In the data rows, 128 means zero.
Each row of this table is followed by its label. One hidden rule gives the labels. It looks at one to three of the table's principal directions, none of them among the few with the most spread.
tensor([105, 178, 117, 131, 151, 168, 103,  82, 109, 164, 129, 135, 139, 108,  61, 150, 130, 119, 137,  87,  91, 110,  51, 167, 139, 174, 158, 118, 107, 120, 137, 136, 114, 133,  72, 141, 171, 139, 147, 115, 111, 104, 156, 159, 168, 111, 153, 134]) rope
tensor([115, 131, 125, 120, 154, 149,  93, 102, 123,  96, 108, 142, 102,  78, 129, 116, 158, 130, 113,  99, 125,  81, 132, 143, 156, 127,  97,  94,  66, 156, 127, 147, 126, 115, 115, 105, 118, 161,  93, 141, 124, 145, 156, 144, 150, 105, 115, 139]) lamp
tensor([102, 104, 120, 109, 112, 117, 107, 135, 142,  89, 126, 110, 150, 105, 172, 159, 120, 103, 123, 127, 131, 142, 169, 114,  98, 139, 123,  80, 120, 171,  64, 141, 120, 123, 135, 119, 131, 149, 138, 200, 104, 155, 120, 112,  61, 165,  76, 151]) gate
tensor([109, 150, 140,  92, 145, 156, 121, 132, 120, 104, 155, 126, 119, 141, 161, 153, 151, 185, 113, 121, 101, 115, 128, 148, 138, 147, 117, 131,  91, 126, 148, 132, 156, 161, 122, 173, 104, 127, 153, 110, 156, 159, 124, 115, 140,  76, 117, 148]) rope
tensor([105, 138, 116, 131, 163, 132, 114, 130, 169, 130, 124, 126, 128, 114, 159, 143, 124, 139, 114,  84, 127, 123, 130, 128, 134, 145, 129, 113, 102, 114, 120, 121, 136, 133, 113, 152, 156, 139, 124, 114, 141, 122, 154, 130, 124, 111, 108, 125]) gate
tensor([121, 147,  92,  91, 166, 130, 122, 134, 159, 136, 142, 111, 109, 132,  72, 115,  91, 177, 165,  81,  93, 122, 144, 140, 132, 132, 123, 134, 112, 118, 139,  94, 125, 155,  96, 112, 189, 131, 156,  91, 140,  79,  95, 139, 113,  90, 136, 144]) clay
tensor([140, 162,  98, 107, 192, 122, 146, 170, 151, 152, 161, 126, 116, 168,  79,  80,  75, 227, 167,  83, 100, 132, 136, 153, 146, 107, 123, 141, 120,  84, 172,  99, 170, 185, 108, 149, 160, 122, 105,  20, 196,  64, 131, 128, 169,  30, 168, 143]) fern
tensor([108, 126, 117, 104, 132, 132, 109, 131, 130, 105, 143, 117, 137, 121, 128, 136, 114, 139, 134, 107, 112, 132, 151, 130, 123, 137, 121, 108,  95, 142, 100, 136, 144, 148, 130, 139, 142, 144, 132, 142, 135, 143, 124, 118, 104, 116, 115, 153]) soap
tensor([155, 146, 149, 108, 110, 110, 135, 152, 123,  82, 137, 144, 147, 126, 141,  89, 136, 187, 115, 171, 135, 107, 179, 108, 106, 114, 110, 119, 137, 136, 153, 148, 149, 138, 147, 122,  48,  95, 115, 106, 178, 120, 148, 119, 129,  82, 132, 153]) fern
tensor([117, 159, 155, 127,  78, 151, 137, 132,  53, 118, 111, 153, 136, 124, 122, 129, 152, 128, 103, 185, 133,  95,  95, 145, 134, 128, 114,  88, 117, 124, 171, 159, 136, 118, 112, 117,  62, 123, 109, 117, 138, 137, 136, 163, 150, 142, 120, 122]) clay
tensor([120, 137, 139, 112, 119, 151, 116, 143, 109, 137, 166, 106, 150, 153, 129, 142, 114, 161, 134, 127, 109, 143, 146, 146, 119, 155, 135, 117, 111, 117, 123, 128, 157, 164, 124, 156, 117, 135, 152, 128, 146, 136, 112, 114, 133,  89, 120, 158]) soap
tensor([150, 107, 147, 190,  50, 132, 143,  72,  76, 194, 108, 144, 199, 101, 102, 136, 179,  37, 108, 203, 143, 129,  98, 131,  90, 155, 167, 159, 171, 124, 124, 182,  95,  97, 122, 113,  89, 108, 127, 199,  93, 172, 138, 135, 182, 178, 148, 114]) lamp
tensor([130, 158, 141, 145, 146, 147, 134, 137, 105, 162, 136, 133, 132, 131,  88,  93, 131, 163, 124, 125, 124, 109, 106, 154, 143, 133, 116, 123, 120,  98, 186, 142, 147, 143, 112, 139, 105, 134,  98,  67, 175, 105, 161, 142, 184,  74, 152, 134]) flag
tensor([141, 127, 119, 120, 135, 112, 132, 125, 156,  97, 112, 150, 109, 128, 154, 118, 137, 150, 120, 131, 137, 109, 137, 117, 141, 103, 122, 136, 122, 138, 133, 114, 127, 127, 132, 118, 112, 113, 120, 119, 132, 123, 132, 134, 132, 119, 129, 118]) rope
tensor([118, 134, 115, 134, 153, 122, 153, 146, 142, 172, 154, 110, 148, 171, 117, 146,  85, 133, 151, 103, 116, 180, 102, 138, 117, 134, 156, 155, 166,  93, 127, 114, 143, 157, 129, 176, 174, 116, 140,  93, 143, 113, 123, 113, 137, 120, 147, 127]) rope
tensor([176, 104, 179, 155, 104, 107,  98, 134, 127,  58, 125, 133,  87, 137, 162, 104, 150, 125, 112, 142, 167, 106, 184,  82, 155, 120, 108, 173, 133, 151, 141, 114, 107,  93, 185, 102,  63, 125, 144, 140, 111, 126, 121, 108,  89, 144, 135, 115]) soap
tensor([155, 139, 128, 102, 119, 125, 140, 137, 153, 143, 142, 123, 129, 136, 109,  98, 127, 179, 130, 159, 115, 116, 161, 131, 107, 127, 120, 136, 132, 110, 151, 110, 124, 141, 117, 121, 120, 101, 156, 101, 148, 108, 112, 125, 147,  89, 141, 139]) soap
tensor([137, 146, 125, 100, 136, 142, 165, 114, 106, 120, 128, 147, 131, 125, 119, 129, 157, 172, 112, 145,  95, 103, 103, 137, 129,  90, 128, 117, 116, 140, 154, 130, 152, 131, 109, 114,  92, 110, 121, 110, 168, 122, 114, 154, 160,  90, 138, 137]) rope
tensor([132, 110, 125, 157, 132, 124,  96,  89, 151, 125, 118, 131, 132, 100, 130, 140, 144,  69, 125,  96, 138, 131, 122, 104, 133, 149, 150, 155, 116, 144,  84, 135, 110, 106, 144, 131, 160, 139, 136, 172,  91, 149, 152, 115, 111, 158, 138, 118]) soap
tensor([112, 130, 133, 138,  99, 141, 115, 108, 100, 130, 118, 129, 147, 103, 126, 152, 132,  72, 127, 139, 132, 135, 116, 128, 112, 159, 141, 105, 134, 135, 101, 156, 112, 107, 126, 129, 130, 126, 126, 168,  90, 153, 137, 134, 139, 169, 122, 130]) soap
tensor([147, 131, 148, 132, 124, 105,  89, 138, 149,  79, 127, 134, 129, 106, 148, 107, 147, 154, 108, 131, 134,  84, 179, 109, 129, 144, 105, 137, 101, 148, 134, 139, 105, 119, 135, 118,  99, 144, 141, 134, 138, 126, 152, 106,  77, 116, 117, 134]) gate
tensor([120, 126, 123, 144, 125, 124, 131, 140, 139, 139, 105, 130, 119, 118, 144, 136, 113,  87, 130, 119, 152, 138, 121, 109, 132, 125, 131, 109, 138, 116, 118, 119, 129, 106, 137, 116, 144, 125, 101, 127, 116, 126, 137, 140, 125, 165, 118, 109]) flag
tensor([148, 135, 153, 122,  88, 120,  95, 123, 134,  97, 109, 133, 117, 102, 112,  98, 153, 132, 111, 175, 140,  75, 150, 127, 125, 141,  96, 117, 120, 160, 152, 133,  75, 106, 121,  83,  88, 138, 155, 148, 108, 122, 137, 132,  95, 148, 119, 132]) lamp
tensor([109, 133, 111, 108, 153, 138, 134, 134, 136, 141, 142, 118, 128, 148, 125, 146, 107, 140, 143,  95, 110, 150, 110, 138, 136, 122, 136, 130, 114, 120, 120, 115, 159, 157, 128, 150, 159, 133, 127, 113, 145, 136, 118, 125, 130, 110, 129, 138]) fern
tensor([114, 148, 122, 106, 141, 132, 115, 137, 157, 120, 131, 119, 133, 120, 151, 154, 124, 148, 121, 108, 114, 123, 139, 121, 115, 151, 134, 110, 110, 124, 114, 112, 130, 130, 108, 136, 151, 128, 159, 131, 131, 116, 127, 127,  89, 122, 102, 133]) clay
tensor([102, 141, 124, 128, 125, 159, 122, 111, 117, 156, 117, 127, 123, 120, 142, 184, 135,  75, 123, 116, 119, 140,  61, 138, 132, 150, 157,  95, 116, 126,  91, 118, 121, 105, 105, 140, 174, 141, 143, 157,  81, 142, 130, 143, 124, 178, 114, 108]) rope
tensor([135,  93, 135, 191, 124, 120, 132, 121,  77, 168, 144, 118, 162, 159, 102, 110, 110, 100, 155, 131, 151, 169, 131, 165, 130, 137, 142, 171, 182, 119, 136, 165, 123, 153, 141, 143, 105, 145,  93, 145, 113, 136, 131, 110, 187, 117, 151, 136]) gate
tensor([122, 142, 132, 160, 132, 149, 120, 122, 136, 192, 131, 118, 125, 146, 117, 148, 119, 102, 133, 113, 133, 145,  83, 149, 138, 168, 154, 144, 140,  85, 137, 107, 112, 127, 106, 156, 173, 133, 151, 111, 101, 113, 135, 133, 155, 141, 138, 103]) clay
tensor([110, 142, 135, 100, 130, 155,  93, 106, 114,  97, 136, 117, 112, 123, 117, 147, 128, 138, 126, 107, 113, 121, 126, 142, 134, 148, 127, 101,  94, 149, 105, 119, 124, 126, 111, 124, 140, 146, 168, 154,  96, 115, 117, 139,  99, 127, 109, 144]) gate
tensor([115, 124, 132,  60, 129, 151, 134, 144, 154, 101, 153, 112, 132, 127, 200, 158, 160, 194,  94, 147,  98, 117, 169, 131, 108, 119, 107,  87,  72, 146, 107, 117, 170, 154, 125, 147, 100, 131, 161, 153, 167, 174, 102, 109, 102,  81,  77, 162]) lamp
tensor([142, 101, 143, 197, 117, 135, 114,  97, 116, 193, 135, 103, 140, 152,  95, 142, 118,  63, 149, 113, 145, 164, 109, 147, 133, 168, 161, 188, 180, 108, 128, 121,  86, 119, 130, 133, 153, 140, 156, 158,  72, 121, 113, 121, 162, 157, 151, 114]) gate
tensor([136, 149, 133, 112, 127, 146, 152, 130, 132, 164, 130, 129, 130, 122, 122, 120, 146, 160, 112, 156, 110, 107, 120, 149, 115, 127, 119, 111, 120, 101, 163, 125, 128, 126, 102, 130, 120, 112, 131,  96, 153, 124, 127, 141, 177,  98, 133, 128]) lamp
tensor([123,  96, 127, 162, 138, 110, 111, 114, 146, 110, 121, 134, 125, 123, 166, 143, 150, 102, 116, 107, 141, 124, 130, 119, 150, 134, 130, 172, 121, 147, 117, 138, 110, 127, 145, 145, 129, 151, 126, 157, 115, 162, 137, 106, 105, 147, 122, 113]) clay
tensor([131, 131, 121, 116, 134, 106,  98, 131, 177, 106, 134, 112, 120, 123, 116, 104, 105, 159, 133, 112, 137, 128, 187, 116, 109, 153, 119, 138, 127, 118, 115, 108,  99, 129, 120, 128, 165, 123, 176, 123, 108,  81, 127, 117,  73, 122, 115, 129]) flag
tensor([ 94, 138,  74, 105, 102, 133, 148,  78, 125, 178,  87, 129, 163,  78,  54, 148, 105,  51, 142, 135, 112, 147,  78, 132,  77, 125, 159,  67, 140, 130,  70, 136, 101,  93,  76,  83, 219, 113, 134, 177,  73, 103, 119, 182, 117, 206, 117, 118]) flag
tensor([147, 110, 143, 132,  82, 102, 149, 124,  85,  81, 112, 158, 170,  91, 163, 113, 173, 116, 105, 196, 144, 112, 181,  95,  89, 111, 118, 128, 151, 155, 123, 193, 135, 108, 156, 107,  38,  93,  88, 172, 144, 174, 137, 117, 135, 136, 120, 139]) clay
tensor([120, 149, 106, 133, 154, 154, 147, 129, 142, 210, 124, 112, 107, 138,  63, 107,  95, 133, 144,  96, 125, 142,  93, 145, 139, 123, 135, 113, 120,  64, 155,  86, 144, 127,  94, 119, 201, 127, 123,  66, 138,  67, 121, 168, 168, 112, 144, 107]) flag
tensor([119,  94, 149, 130, 105, 139, 107, 101,  99,  99, 125, 119, 142, 108, 162, 166, 161,  74, 117, 139, 130, 131, 131, 129, 123, 136, 126, 120, 124, 186,  89, 160, 118, 114, 153, 116,  89, 153, 129, 217,  94, 197, 120, 110, 115, 162, 104, 151]) soap
tensor([119, 124, 114, 103, 131, 117, 133, 135, 140, 103, 120, 126, 127, 123, 136, 138, 115, 133, 128, 120, 120, 128, 136, 117, 122, 104, 123, 103, 118, 149, 108, 117, 134, 125, 127, 108, 138, 133, 128, 141, 132, 122, 112, 136,  88, 143, 109, 134]) clay
tensor([132, 117, 152, 166,  77, 131, 128,  76,  98, 125,  92, 151, 162,  75, 131, 135, 191,  64,  79, 174, 143,  94, 106, 111, 113, 132, 133, 120, 131, 157, 130, 174,  99,  79, 127,  98,  73, 126, 119, 188, 115, 160, 155, 151, 134, 175, 120, 118]) gate
tensor([138, 154, 133, 107, 136, 144, 132, 112, 147, 138, 124, 133, 117, 134, 111, 128, 134, 153, 115, 129, 115, 112,  89, 138, 134, 114, 135, 112, 116, 131, 141,  98, 130, 124, 109, 118, 129, 121, 153, 111, 135, 100, 135, 151, 137, 112, 136, 128]) fern
tensor([160, 126, 185, 162,  83, 130, 107, 109,  70, 101, 137, 139, 165, 126, 134, 120, 170, 123, 105, 180, 138, 104, 142, 137, 121, 150, 127, 151, 149, 159, 152, 179, 110, 121, 149, 126,  21, 128, 130, 165, 128, 160, 150, 111, 157, 114, 142, 151]) rope
tensor([143, 127, 135, 151, 116, 112,  82,  92, 142, 113, 109, 136, 130, 103,  90, 120, 133,  72, 142, 123, 141, 111, 107, 124, 133, 154, 134, 156, 147, 171, 114, 143,  69, 109, 138, 105, 133, 140, 142, 168,  76, 137, 162, 117, 111, 170, 153, 131]) fern
tensor([152, 129, 130, 125, 156,  96, 111, 142, 149,  57, 116, 157,  98, 116, 158, 109, 149, 164, 129, 119, 129,  80, 147, 113, 158, 108, 105, 152, 122, 173, 148, 130, 107, 126, 140, 108,  88, 136, 108, 117, 141, 128, 144, 112, 104, 110, 137, 128]) rope
tensor([124, 144, 166, 133, 140, 167,  92, 108, 112, 114, 149, 128, 125, 127, 161, 146, 171, 158,  97, 117, 118, 101, 120, 157, 151, 165, 121, 134,  84, 132, 148, 145, 138, 142, 124, 169,  82, 148, 145, 130, 137, 163, 156, 115, 167,  74, 124, 146]) lamp
tensor([136, 115, 127, 108, 160, 111, 154, 150, 138, 105, 148, 130, 126, 139, 170, 113, 142, 187, 119, 131, 122, 135, 174, 125, 119, 103, 109, 152, 125, 117, 137, 140, 159, 147, 147, 160, 108, 113, 113, 103, 170, 145, 125,  97, 137,  76, 126, 136]) clay
tensor([155, 103, 156, 185,  83, 120, 154, 121,  83, 165, 135, 123, 159, 157,  97, 102, 116,  86, 128, 164, 161, 166, 128, 116, 117, 114, 147, 158, 182, 104, 139, 143, 137, 116, 164, 126,  91, 110, 111, 129, 131, 118, 126, 131, 161, 148, 159, 118]) soap
tensor([168, 103, 108, 122, 178,  83, 135, 159, 177, 130, 157,  97, 116, 167,  78,  55,  71, 216, 169,  86, 128, 146, 230, 126, 126,  90, 104, 189, 144, 102, 155,  88, 139, 167, 141, 103, 154, 125, 135,  74, 171,  54,  88, 109, 111,  48, 147, 147]) flag
tensor([116, 150, 145, 156, 109, 171, 143, 112,  68, 187, 118, 142, 130, 126,  86, 115, 145,  96, 120, 151, 140, 125,  59, 156, 148, 136, 129, 114, 127,  93, 175, 153, 149, 125, 120, 138, 105, 126,  85,  95, 139, 143, 158, 160, 218, 124, 155, 116]) lamp
tensor([144, 122, 138, 120, 141, 122, 117, 116, 125, 101, 147, 121, 131, 127, 114, 106, 151, 185, 127, 128, 113, 106, 174, 139, 125, 133, 111, 166, 126, 146, 155, 138, 117, 147, 121, 118,  93, 131, 156, 134, 145, 117, 110, 115, 122,  74, 128, 153]) gate
tensor([119, 132, 140, 131, 126, 175, 152,  96,  90, 154, 145, 128, 127, 137, 128, 144, 165, 148, 105, 135, 111, 130, 101, 147, 137, 131, 141, 130, 113, 108, 149, 130, 160, 134, 112, 150, 102, 116, 142, 123, 144, 135, 109, 150, 188,  89, 130, 130]) gate
tensor([149, 107, 149, 179, 130, 119, 114,  93, 107, 113, 127, 132, 126, 124, 101, 102, 141, 106, 128, 116, 149, 128, 135, 122, 142, 131, 132, 170, 156, 144, 137, 146, 103, 110, 148, 117, 100, 133, 124, 143, 109, 110, 142, 127, 144, 128, 153, 126]) gate
tensor([115, 162,  87,  81, 188, 134, 144, 152, 185, 169, 138, 122, 104, 142, 102, 111, 100, 196, 148,  92, 100, 128, 108, 152, 133, 117, 120, 119, 103,  88, 149,  87, 150, 165,  90, 148, 202, 124, 133,  54, 163,  91, 131, 134, 141,  74, 136, 126]) soap
tensor([149, 109, 149, 145, 138, 131, 129, 118, 140, 149, 148, 113, 125, 157, 133, 121, 144, 148, 126, 134, 131, 138, 132, 149, 134, 132, 127, 176, 152, 127, 151, 118, 117, 144, 138, 145, 106, 131, 155, 131, 128, 135, 120, 105, 155,  96, 140, 134]) fern
tensor([127, 120,  92, 114, 118, 111, 141, 127, 136, 178, 149,  99, 181, 147,  69, 131,  77, 124, 170, 128, 106, 178, 144, 141,  75, 138, 162, 135, 168, 117,  86, 122, 121, 155, 105, 121, 190, 119, 164, 155, 111,  96,  92, 120, 103, 134, 132, 148]) rope
tensor([114, 106, 141, 127, 136, 152, 136, 123, 145, 138, 155, 103, 126, 146, 173, 145, 138, 144, 102, 115, 133, 161, 149, 122, 123, 132, 131, 123, 110, 108, 108, 113, 166, 138, 145, 171, 129, 127, 152, 136, 143, 143, 118, 116, 131, 102, 104, 133]) lamp
tensor([129, 156, 124, 134, 141, 146, 130, 149, 118, 180, 131, 134, 116, 144, 104, 118, 125, 144, 145, 129, 123, 119,  92, 157, 149, 145, 128, 143, 124,  88, 173, 121, 135, 150, 106, 143, 144, 131, 113,  77, 140, 125, 137, 130, 176, 102, 150, 115]) fern
Which label does each new row get?
tensor([117, 123, 145, 129, 124, 153, 144, 109, 103, 128, 111, 140, 116, 119, 149, 136, 163, 110,  91, 139, 139, 120,  90, 127, 146,  96, 118, 103,  98, 132, 135, 136, 159, 108, 140, 127, 101, 134, 100, 133, 142, 157, 143, 150, 148, 137, 118, 116]) lamp
tensor([128, 126, 126, 131, 115, 150, 122,  98, 125, 163, 132, 117, 145, 124, 118, 181, 139,  77, 135, 120,  99, 137,  83, 133, 121, 154, 166, 136, 128, 143,  94, 119, 110, 117, 114, 126, 161, 136, 165, 176,  92, 154, 107, 127, 130, 161, 135, 130]) fern
tensor([142, 102, 173, 133, 131, 138,  95, 117, 125,  61, 131, 134, 100, 123, 221, 165, 190, 125,  86, 127, 131,  96, 142, 119, 161, 128, 112, 144,  86, 179, 114, 134, 123, 109, 164, 141,  65, 158, 140, 178, 115, 196, 131,  95, 110, 129, 106, 131]) fern
tensor([114, 121,  75, 121, 177, 119, 141, 137, 185, 202, 128,  87, 117, 141,  53, 112,  54, 123, 174,  62, 117, 171, 125, 140, 120, 114, 137, 123, 139,  89, 110,  74, 122, 137,  99, 106, 255, 144, 138,  96, 120,  56,  99, 147, 107, 133, 131, 120]) flag
tensor([163, 107, 146, 176,  80, 134, 143,  66,  93, 190, 133, 124, 170, 139,  91, 138, 157,  83, 125, 176, 127, 148, 113, 151,  97, 155, 173, 187, 185, 113, 126, 144,  81, 109, 112, 126, 117, 102, 177, 180,  72, 128, 102, 130, 188, 147, 159, 117]) clay
tensor([139, 149, 104, 102, 150, 113, 156, 143, 139, 137, 157, 130, 156, 142,  79,  88,  98, 195, 151, 127, 100, 138, 143, 134, 104, 110, 133, 133, 142, 114, 143, 132, 157, 169, 118, 142, 132, 102, 121,  76, 187,  92, 133, 123, 148,  62, 161, 157]) fern
tensor([132, 104, 143, 151,  75, 110, 121, 114, 112,  98,  88, 150, 139,  86, 165, 116, 167,  82,  94, 186, 171, 105, 159, 107, 110, 127, 110, 109, 137, 148, 118, 165,  97,  86, 140,  97,  77, 122, 107, 183,  96, 156, 146, 134, 114, 181,  98, 111]) gate
tensor([117, 136, 164, 160,  94, 151, 130, 121,  81, 138, 116, 130, 128, 138, 125, 132, 131,  91, 107, 147, 160, 138,  95, 126, 141, 134, 130, 110, 140, 110, 151, 137, 139, 108, 142, 131,  89, 125, 116, 122, 123, 125, 144, 155, 148, 157, 125, 114]) gate
tensor([123, 145, 103,  73, 149, 105, 156, 167, 176,  92, 142, 136, 129, 134, 171, 125, 113, 203, 121, 133, 107, 125, 161, 110, 104, 104, 119, 101, 117, 123, 120, 111, 155, 150, 122, 151, 134, 100, 135,  89, 176, 113, 125, 117,  96,  94, 113, 137]) rope
tensor([140, 106, 153, 149, 129, 109, 102, 134, 112,  67, 115, 140, 107,  99, 149,  96, 154, 117, 119, 131, 156,  98, 174, 109, 148, 122,  86, 144, 122, 161, 145, 165, 113, 109, 169, 109,  71, 145,  86, 139, 131, 160, 153, 107, 121, 130, 127, 134]) lamp
tensor([ 80, 125, 113, 125, 106, 146, 131, 110,  78, 145,  92, 132, 162,  69, 112, 156, 136,  46, 118, 135, 123, 124,  90, 137, 109, 125, 121,  53, 104, 150,  95, 183, 134, 100, 113, 101, 141, 155,  70, 180, 116, 176, 147, 157, 131, 188,  99, 136]) flag
tensor([134, 126, 125, 139, 110, 120, 124, 123,  92, 131, 135, 131, 164, 110,  77, 101, 122, 115, 141, 141, 119, 123, 136, 130, 113, 130, 128, 122, 131, 143, 124, 167, 129, 134, 130, 114, 113, 137, 102, 138, 143, 131, 141, 125, 134, 123, 149, 151]) soap
tensor([140,  93, 118, 169, 130,  94, 107, 133, 152, 138, 122, 114, 132, 114, 118, 115, 119,  91, 148, 114, 142, 129, 165, 119, 124, 148, 125, 166, 154, 138, 115, 133,  75, 115, 132, 108, 160, 153, 131, 157,  97, 123, 121, 103,  92, 161, 128, 118]) gate
tensor([ 97, 161, 106,  88, 183, 152, 104, 148, 178, 141, 133, 107,  74, 135, 114, 139, 101, 176, 138,  66, 101, 110, 108, 154, 158, 143, 108, 100,  75, 107, 143,  72, 123, 144,  84, 136, 210, 160, 162,  76, 130,  85, 118, 143,  96, 107, 108, 122]) gate
tensor([167, 109, 144, 117, 112,  91, 143, 177, 132,  85, 144, 134, 116, 160, 162,  66, 121, 207, 125, 181, 156, 122, 221, 121, 121,  94,  89, 144, 142, 115, 160, 127, 142, 149, 159, 126,  60, 106, 113,  93, 163, 114, 115, 102, 132,  80, 126, 134]) lamp
tensor([ 92, 165, 119, 118, 166, 166, 121, 149, 164, 196, 150,  95, 123, 150, 115, 163,  86, 132, 136,  66, 104, 155,  79, 145, 138, 164, 147, 104,  98,  74, 128,  86, 155, 149, 103, 178, 214, 145, 153,  74, 148, 107, 138, 134, 129, 114, 125, 125]) soap
tensor([116, 109, 102, 143, 121, 114, 154, 123, 128, 165, 133, 123, 172, 129, 116, 130, 114, 104, 138, 133, 127, 165, 126, 126,  98, 126, 151, 134, 156, 116, 102, 148, 138, 141, 125, 144, 155, 120, 115, 145, 134, 135, 128, 121, 130, 140, 130, 129]) clay
tensor([129, 146, 105,  85, 106, 107, 174, 149, 145, 115, 115, 133, 138, 127, 115, 119,  92, 144, 135, 160, 125, 143, 141,  95,  86,  90, 133,  80, 163, 125, 118, 106, 139, 115, 122,  95, 133,  78, 132, 109, 146,  81, 106, 159,  98, 152, 120, 129]) rope
tensor([ 69, 163, 115, 101, 135, 197, 156, 136,  89, 222, 158,  98, 149, 179, 100, 201,  81,  93, 146,  91,  91, 199,  13, 161, 133, 139, 175,  84, 102,  75, 105, 105, 210, 166, 113, 192, 205, 137, 134, 100, 146, 152, 115, 149, 159, 138, 132, 133]) fern
tensor([131, 142, 109, 135, 168, 129, 112, 122, 147, 151, 120, 120, 108, 118,  53,  88,  98, 143, 150,  81, 121, 110, 112, 147, 150, 117, 116, 115, 115, 127, 148, 106, 113, 129, 100,  91, 172, 159, 115,  93, 134,  64, 141, 154, 129, 107, 145, 131]) flag
tensor([149, 120, 148, 141, 110, 118, 115, 121, 108, 115, 140, 111, 150, 142,  96, 113, 107, 138, 136, 131, 129, 133, 170, 133, 115, 130, 128, 139, 149, 140, 133, 132, 114, 129, 135, 102,  96, 131, 147, 144, 124,  98, 109, 130, 121, 115, 132, 152]) gate
tensor([140, 130, 113, 142, 176,  84, 126, 185, 167, 106, 133, 124,  96, 160, 127,  87,  70, 176, 164,  81, 150, 139, 175, 112, 151, 113, 112, 161, 155, 102, 156,  96, 129, 148, 143, 128, 152, 128, 106,  56, 152,  64, 128, 114,  97, 102, 138, 115]) clay
tensor([141, 159, 132, 116, 110, 129, 160, 160, 112, 159, 146, 131, 158, 152,  95,  93, 101, 177, 133, 170, 121, 133, 128, 143, 104, 117, 128,  98, 151,  97, 165, 131, 155, 154, 116, 135,  95, 101, 112,  72, 181,  95, 138, 140, 170,  85, 147, 145]) fern
tensor([111, 129, 111, 117, 155, 128, 141, 140, 165, 145, 128, 119, 116, 138, 164, 157, 122, 139, 124, 104, 121, 142, 124, 128, 126, 132, 135, 132, 125, 104, 121, 102, 132, 131, 114, 151, 173, 124, 145, 115, 127, 124, 114, 125, 114, 130, 108, 111]) clay
tensor([126, 148, 162, 139, 105, 153, 124, 139,  52, 110, 131, 151, 141, 115, 120, 106, 153, 128, 115, 160, 133,  98, 107, 140, 148, 127, 105,  98, 109, 143, 169, 184, 163, 136, 147, 131,  36, 139,  62, 110, 173, 170, 169, 133, 183, 100, 145, 152]) soap
tensor([ 95, 117, 104, 151, 160, 141, 136, 124, 107, 169, 118, 122, 130, 121, 119, 165, 119,  69, 148,  84, 118, 151,  62, 146, 147, 127, 147, 117, 131, 133, 105, 137, 133, 125, 115, 133, 181, 165,  89, 145, 111, 146, 131, 134, 136, 163, 126, 117]) clay
tensor([121, 146, 127, 137, 102, 144, 137, 122, 116, 165, 115, 133, 126, 124, 107, 144, 120,  79, 132, 140, 131, 136,  82, 121, 126, 143, 148, 115, 137, 103, 127, 120, 122, 107, 121, 128, 156, 112, 129, 119, 107, 127, 129, 149, 146, 173, 141, 106]) fern
tensor([111, 154, 143,  80, 141, 139, 127, 173, 147,  63, 146, 136, 103, 138, 227, 161, 142, 198,  97, 127, 114, 109, 155, 110, 136, 133, 111,  92,  84, 126, 130, 113, 167, 141, 135, 173,  93, 116, 142,  97, 168, 148, 128, 113,  99,  95,  91, 134]) rope
